In the data rows, zero lies at 4.5, halfway between 4 and 5.
Here are some numbered points:
ndarray[4 5 3 7 5 6 5 7 5 3 4 3 8 4 3 5 2 5 8 4 3 7 5 4 3 8 5 3 2 3 4 2 3] 0
ndarray[6 5 5 7 8 6 4 2 3 2 5 5 7 6 6 6 2 5 6 7 4 4 4 5 2 2 6 6 4 5 4 2 0] 1
ndarray[4 6 4 2 4 6 4 5 3 6 3 5 3 7 5 4 5 2 5 6 4 2 5 6 6 2 4 6 8 5 5 5 3] 2
ndarray[6 7 6 6 2 5 6 6 5 0 7 5 3 0 9 7 1 8 8 0 4 6 5 8 4 7 6 4 3 3 4 5 4] 3
ndarray[4 5 3 5 5 4 5 2 0 9 3 6 5 8 4 5 5 0 3 8 4 1 4 1 5 0 4 6 6 5 3 5 3] 4
ndarray[4 1 8 0 3 2 4 9 9 3 0 1 4 6 0 0 5 8 3 2 4 9 6 6 7 9 5 3 1 4 6 6 7] 5
ndarray[7 3 3 5 1 3 4 4 9 5 6 5 3 2 3 0 7 7 3 0 6 6 4 7 2 9 4 6 7 4 8 5 9] 6
ndarray[3 5 5 7 5 5 4 6 5 3 6 5 8 4 8 7 0 7 9 7 3 6 3 2 3 8 6 4 1 5 5 3 2] 7
ndarray[7 2 3 5 2 1 3 3 9 7 8 8 0 2 3 0 9 6 2 0 8 7 3 6 3 7 1 8 9 6 9 7 9] 8
ndarray[4 6 4 2 5 6 5 5 3 6 2 4 3 7 4 4 4 2 4 6 4 2 6 5 6 4 3 5 7 5 5 5 4] 9
ndarray[4 7 5 5 4 5 5 5 5 3 7 4 2 4 6 6 3 5 6 3 4 5 6 5 6 5 5 5 4 4 5 5 3] 10
ndarray[5 2 4 5 4 5 5 5 5 6 7 4 4 4 2 1 7 6 5 2 5 5 6 5 4 9 1 5 7 3 7 3 8] 11
ndarray[6 3 4 4 2 4 4 5 9 4 4 5 2 3 3 1 8 6 4 1 6 6 4 6 3 7 3 5 7 5 7 5 6] 12
ndarray[4 5 8 2 6 4 5 3 4 4 4 6 3 5 7 6 3 2 4 7 4 3 6 7 5 0 7 5 4 8 5 6 1] 13
New points follow, each followed by the numbers of its three nearest points above by angle, nearest first.
ndarray[5 5 5 5 5 4 4 5 4 4 3 4 5 5 5 6 4 4 5 6 4 5 4 4 4 4 5 3 4 5 3 5 5] 7 1 0
ndarray[6 4 8 7 4 4 5 6 4 3 7 5 7 4 3 7 4 7 6 6 5 5 3 3 3 4 6 5 5 1 2 5 5] 7 0 1
ndarray[4 3 3 3 0 4 6 5 6 5 6 5 4 4 3 2 5 7 3 4 4 1 7 5 6 3 7 6 3 4 5 4 6] 6 5 12
ndarray[5 4 4 4 5 4 4 3 6 4 4 5 5 5 6 4 5 4 5 4 5 4 4 5 4 3 4 5 5 6 4 5 4] 13 1 2
ndarray[4 3 3 3 5 4 4 4 6 5 4 2 4 4 2 1 5 7 2 0 4 6 5 5 5 7 4 4 2 5 7 5 6] 5 6 12
ndarray[6 6 4 7 5 4 2 6 5 2 7 2 5 0 1 6 4 5 3 0 6 9 4 6 2 9 4 1 2 5 6 6 8] 6 3 0
ndarray[3 8 6 3 5 8 8 6 6 3 1 1 9 7 4 2 0 1 6 3 4 9 5 8 2 7 6 3 0 8 6 2 0] 0 7 5
ndarray[4 5 4 5 3 5 5 5 6 5 5 8 5 5 3 3 5 6 4 4 2 3 4 2 8 0 6 7 4 2 4 4 6] 4 2 8
ndarray[3 3 4 6 7 7 2 4 2 7 4 3 7 4 2 5 5 4 4 6 5 7 4 2 6 8 4 2 4 3 5 3 5] 0 11 7
ndarray[5 6 4 9 3 5 4 4 4 4 6 6 5 5 5 3 5 6 6 5 5 5 4 4 2 4 6 5 5 3 3 4 4] 1 7 0
ndarray[6 1 6 5 5 3 0 3 6 3 9 7 1 1 3 5 7 8 2 1 7 7 6 6 4 7 5 3 5 5 5 5 5] 8 6 12
ndarray[5 5 6 5 4 5 4 4 5 4 4 5 3 4 4 3 6 4 5 4 6 7 3 5 3 5 4 5 5 4 5 6 4] 12 8 6
ndarray[5 5 4 6 4 5 6 4 3 6 7 6 3 4 5 4 5 4 5 5 5 2 4 4 5 2 5 6 5 5 4 5 4] 4 2 13
ndarray[4 4 5 3 5 5 5 5 4 6 4 6 6 4 1 2 6 5 4 5 5 4 3 3 6 3 4 4 6 3 5 5 7] 11 4 8
